Z: 4 groups of rows, each row roughly a mix of its group's hidden directions:
Z (140 x 10):
[[-16 -40 -24  -2 -26  -8 -23  -4  -8  -2]
 [ 18  37  28  -7   4  13   5  20  21  16]
 [ -6  15   3 -27  38 -24 -15  12   1  20]
 [ 36   5  13  24   4  19  35  -8   7  -3]
 [ -4  12  -4  14  55   4  11   8  10   4]
 [ -6 -27  -5  21 -41  25   1   3   1 -16]
 [  3 -21  14  25  30  -7  18 -15   7 -31]
 [-28 -21 -15  10 -33  -3 -30   3  12  -4]
 [ 18 -42 -10  -9 -16  20  13  -1 -24  11]
 [ 15 -15  16 -15  20 -34  -8 -22 -20 -18]
 [ 27  37 -13 -18  21  -6  -2  -6  17  19]
 [-18 -45 -14  13 -24   0 -18   6  -2  -8]
 [ 20 -22 -18  19 -42  11   0 -12  -3 -13]
 [-23  28 -12 -27  14 -14 -25 -13  -7  19]
 [-28 -12 -22   2 -23 -18 -38   3   6  -1]
 [  8 -17  11  20  38   5  28  -3  12 -23]
 [-40 -10   8  -7 -34 -11 -20   2 -10 -12]
 [ -2  -9  -2  22 -47  29   1  -3   7  -8]
 [ -6 -28 -16  17 -42  -2  -2   3 -23   7]
 [ 22 -10  25   7  35  -5  29  -2   3 -21]
 [ 48   4  -5   6 -21  13   1 -15  17  15]
 [-36  16 -17 -11  -2  -5 -35  -1  22   8]
 [-12   7   4   2  38 -24  -2 -20   1 -33]
 [-15  15 -20 -11 -35  -7 -29   6 -10  23]
 [ -9  16  -4 -11  18 -47 -18 -13  -4 -15]
 [-21 -18 -24  27   5  20  18   2  28  10]
 [-21  -7 -35   4 -40  -6 -19   2  -2   0]
 [ 16  -1   6   4  54  -8  15  -5 -14   3]
 [ -5  30  12 -17  30 -31 -18  -6  -4  11]
 [ 48  22 -11  -8  13   2  18  -7   9  15]
 [-17 -42 -11  18 -29   8 -13   9   0 -11]
 [-36 -26   7  14 -20   6 -22   1  -3 -24]
 [-18 -22  -8  12 -45  10 -18   2  -1 -17]
 [ 18 -12  37 -29  -4  11  31   0   2  -5]
 [-21 -45   3  22 -11  18   9   7  -8 -15]
 [ 34   4  13  15  20   3  42   1   2  -2]
 [  5 -26 -26   2  -4  -4  21 -23 -35 -13]
 [-28 -17 -12  -4 -32  -6 -37  10   1  -8]
 [-13 -45   0  11 -23  23  -3   1   0 -19]
 [ 39   7  25  15  23  -1  26   2  12  -2]
 [  1  41   9 -13  25 -17  -5  23  12  16]
 [-27  11 -32 -17  -6  -5 -31   2  13  20]
 [-17  21 -25 -14 -32  -4 -22   5 -13  23]
 [ -1 -26   6  25 -34  29  10   0   0 -18]
 [ 34   9  11 -21  19  16  27  -7 -16  17]
 [-20 -25  22  19  -3  16  13  -1  25 -29]
 [ 27  16  22   0  31  11  35   2  -6   1]
 [ 28   7   6  10  35   2  38 -11  -8   0]
 [ 18 -14   3   8  37   3  38  -5  -6 -18]
 [ 14  35  27 -19  24 -22   2  -8  11   7]
 [  9 -27   7  21 -27  31  18  -3   4 -21]
 [ 23  35  -5  24  -2   8  13   6  10  32]
 [ 19 -23  -4  -1  26 -35  -5 -17 -24 -10]
 [-25  27 -20 -20   6 -22 -25   6  -2  22]
 [ -4 -20  33  15  13   6  21   1  21 -31]
 [ -5  36   0  -2 -17  16  -3  29  17  28]
 [-31 -22 -19  17 -22 -12 -26   4   7 -17]
 [-31   5 -15 -22 -30  -6 -32   2   3   5]
 [  6 -20  16   3  24 -32  -9 -24  -8 -27]
 [-26 -22 -20   5 -26 -18 -33   1   1  -9]
 [ 33 -25  -9  25  -7  19  30  -4  -2  -8]
 [-23  -5 -10  13 -47  20 -20   1   0   2]
 [ 26   7   8   5  33   9  41  -2  -2   8]
 [ 14 -11   9 -23  21 -37 -14 -17 -22  -9]
 [ 17  36   5 -27  12 -15  -2   0   7  31]
 [ -4 -31  19  15  -4  -3   7 -28   0 -36]
 [ 22  29 -12  -3 -15  28  16  11  -6  29]
 [-26  -7 -21 -22 -23 -15 -35  -4  -1 -11]
 [ -7 -22  12  15 -39  32   6  10   8  -8]
 [-16   3 -19 -14 -32  -8 -36   8  -7  23]
 [ -9  11 -25 -18 -24 -13 -31   3 -17  25]
 [-25  -1 -22 -25  11 -23 -36  -2  -8   3]
 [  4  18  17   0  44 -28   9  -8   1 -17]
 [ -2  17   8 -13  50  -5  18  12   0  16]
 [-21 -12 -25  -3 -31  -8 -38   3   1  -7]
 [-22  11  -1  15 -22  30   0  24  29  10]
 [-17 -36  -5   0 -33   9 -19  18   7 -16]
 [-44 -23  14   6 -17   0 -21   6  -9 -15]
 [ 25  -2  30 -17  -8 -32 -15 -14 -19  -6]
 [ 31  30   3  -8  31  -3  20  -2  12  18]
 [-40 -33   8   2  -9  13 -25   8  -1 -11]
 [ 11 -10   6  15  42   5  32  -6   6 -20]
 [-17 -25  -7  22 -37  13 -16  20   6  -6]
 [-17 -26   1  -1  -8 -31 -25 -23 -13 -21]
 [ -7 -32 -16  19 -32  30  -1   6  -1 -10]
 [ 29  12  12  16  23  26  29  -3   7  17]
 [-32  22  -2 -19  34 -11  -7  12   8  18]
 [-11 -39   2  27 -21  20   9   4   9 -19]
 [ 22 -28  34  -5  -4  19  21  -2  -6 -22]
 [  7  -3 -21 -17 -38 -15 -18  -4 -30  -9]
 [-36   5 -24 -19 -22  -8 -30  -5  -9   6]
 [-23  13 -24 -17 -16 -17 -36   3  -8  18]
 [  7 -14  31  16  11  19  27  -1  20 -25]
 [ -9 -24 -34   9 -36  16  -9  -8  -4 -15]
 [-10  -1  -4 -19 -40 -12 -35  -2 -13   9]
 [ 29  -8  51 -12   0  -5   7  -3   4   4]
 [ -8  37 -17  18  30   1  23   2   0 -18]
 [  4  52  13 -11  10 -22  -4  -4  10   5]
 [ 25   9  29 -14  36  -4  21 -13  -7  -4]
 [ 34  35  -7  -6  26  -8  18  -6   8  10]
 [ -1  31   5 -26  30 -31  -7  -5  -1  13]
 [-28 -22 -23  10 -27 -10 -31   5   3  -8]
 [ -2 -18   5  17  32  10  33  -7   9 -27]
 [-17  27 -12  -8  -5 -34 -22 -18   1 -22]
 [  7 -28  28  17  12   9  22  -7  13 -30]
 [ 27  15  11 -17  36   2  27  -7 -12  13]
 [  6 -16  24  17  19  19  32   1  18 -24]
 [-30  -9 -10  13 -18 -24 -34   4   9 -18]
 [  0 -28  35  -9 -29  10  14  -3  -5 -23]
 [ 11  48  18 -15   3  13   5  12  14  16]
 [-31 -33   5   3 -29   7 -10   3 -10 -23]
 [ 14  29  25  -9  36 -21  14 -10   3  -4]
 [ -5   7 -32  17  43   4  17   7   8   7]
 [-19 -45   1  -3 -25  12  -8  10 -20  -5]
 [ 14 -36   4   4 -31  32  10   7  -9   5]
 [ 24  18  24   2  32  11  34   1   0   1]
 [ 11 -31   1 -32 -13  15 -21 -13 -11  23]
 [ -8 -33 -11  12 -38  23  -4   0   2 -20]
 [ -9  -9 -19  18 -26  36  12  21  10  15]
 [ 17 -13  34  18  16   8  28  -2  13 -24]
 [-18  28 -19 -17  31 -15 -21   8   0  18]
 [  7  50  -7  -9  29  -7   9   3  -3  11]
 [ 16 -23  12  -7  28 -26  -2 -24 -15 -22]
 [ 27  22  25  -8  28  12  30  -3  -2   6]
 [-10 -34 -14  21 -33  20  -7  12  -2 -11]
 [  7  35  24 -25  -1 -30  13  -2 -14   1]
 [  1  31  -9  11 -12  32  27  19   9  18]
 [-15  10 -24 -15 -29 -10 -31   8 -11  24]
 [ 27  22  31 -14  24   9  24 -10   1   6]
 [ -9  19   7 -25  26 -30 -30   4   4  12]
 [ 13 -38  15  15 -30  25  10  -5   6  -8]
 [-30 -16 -23  13 -29  -1 -30  10   8  -3]
 [  9   9  23   7  48   8  23   5  12   0]
 [-33 -36  13   0 -16  12  -9   5  -6 -25]
 [-21  40 -26   0 -11  17  -9  -3  19  13]
 [  0  30  12 -28  26 -27  -7   5   8  18]
 [ -1 -13 -14  24 -13  39  20  24   2  13]
 [ -9  29  12 -25  26 -29 -19  -1   1  15]
 [ -2  21  10 -29  34 -33 -11  -5  -1   4]
 [ 23 -31  30  -3   3   4  32 -15   5   2]]
one row of each group, then the others: which group is each in?
[ -1 -23  25  15  19   8  25  -6  15 -33]	<103>
[25 19  9 -8 35 16 30  0 -9 12]	<107>
[ 14  36   7 -14  34 -19   6  -6   4  20]	<86>
[-23 -42   9   3 -30  16 -12   5  -4  -5]	<100>

[  0  36 -18  -9  18  -1  -8  25   7  31]	<103>
[ -8 -17  -6  20 -43  33   4   2   2  -4]	<86>
[ 18 -19   1   0  34 -29   8 -17 -21 -17]	<103>
[-11 -49   9   5 -11  24   1   7 -11 -15]	<100>
[ 31 -16  23  17 -15  11  33  -8  -2 -17]	<100>
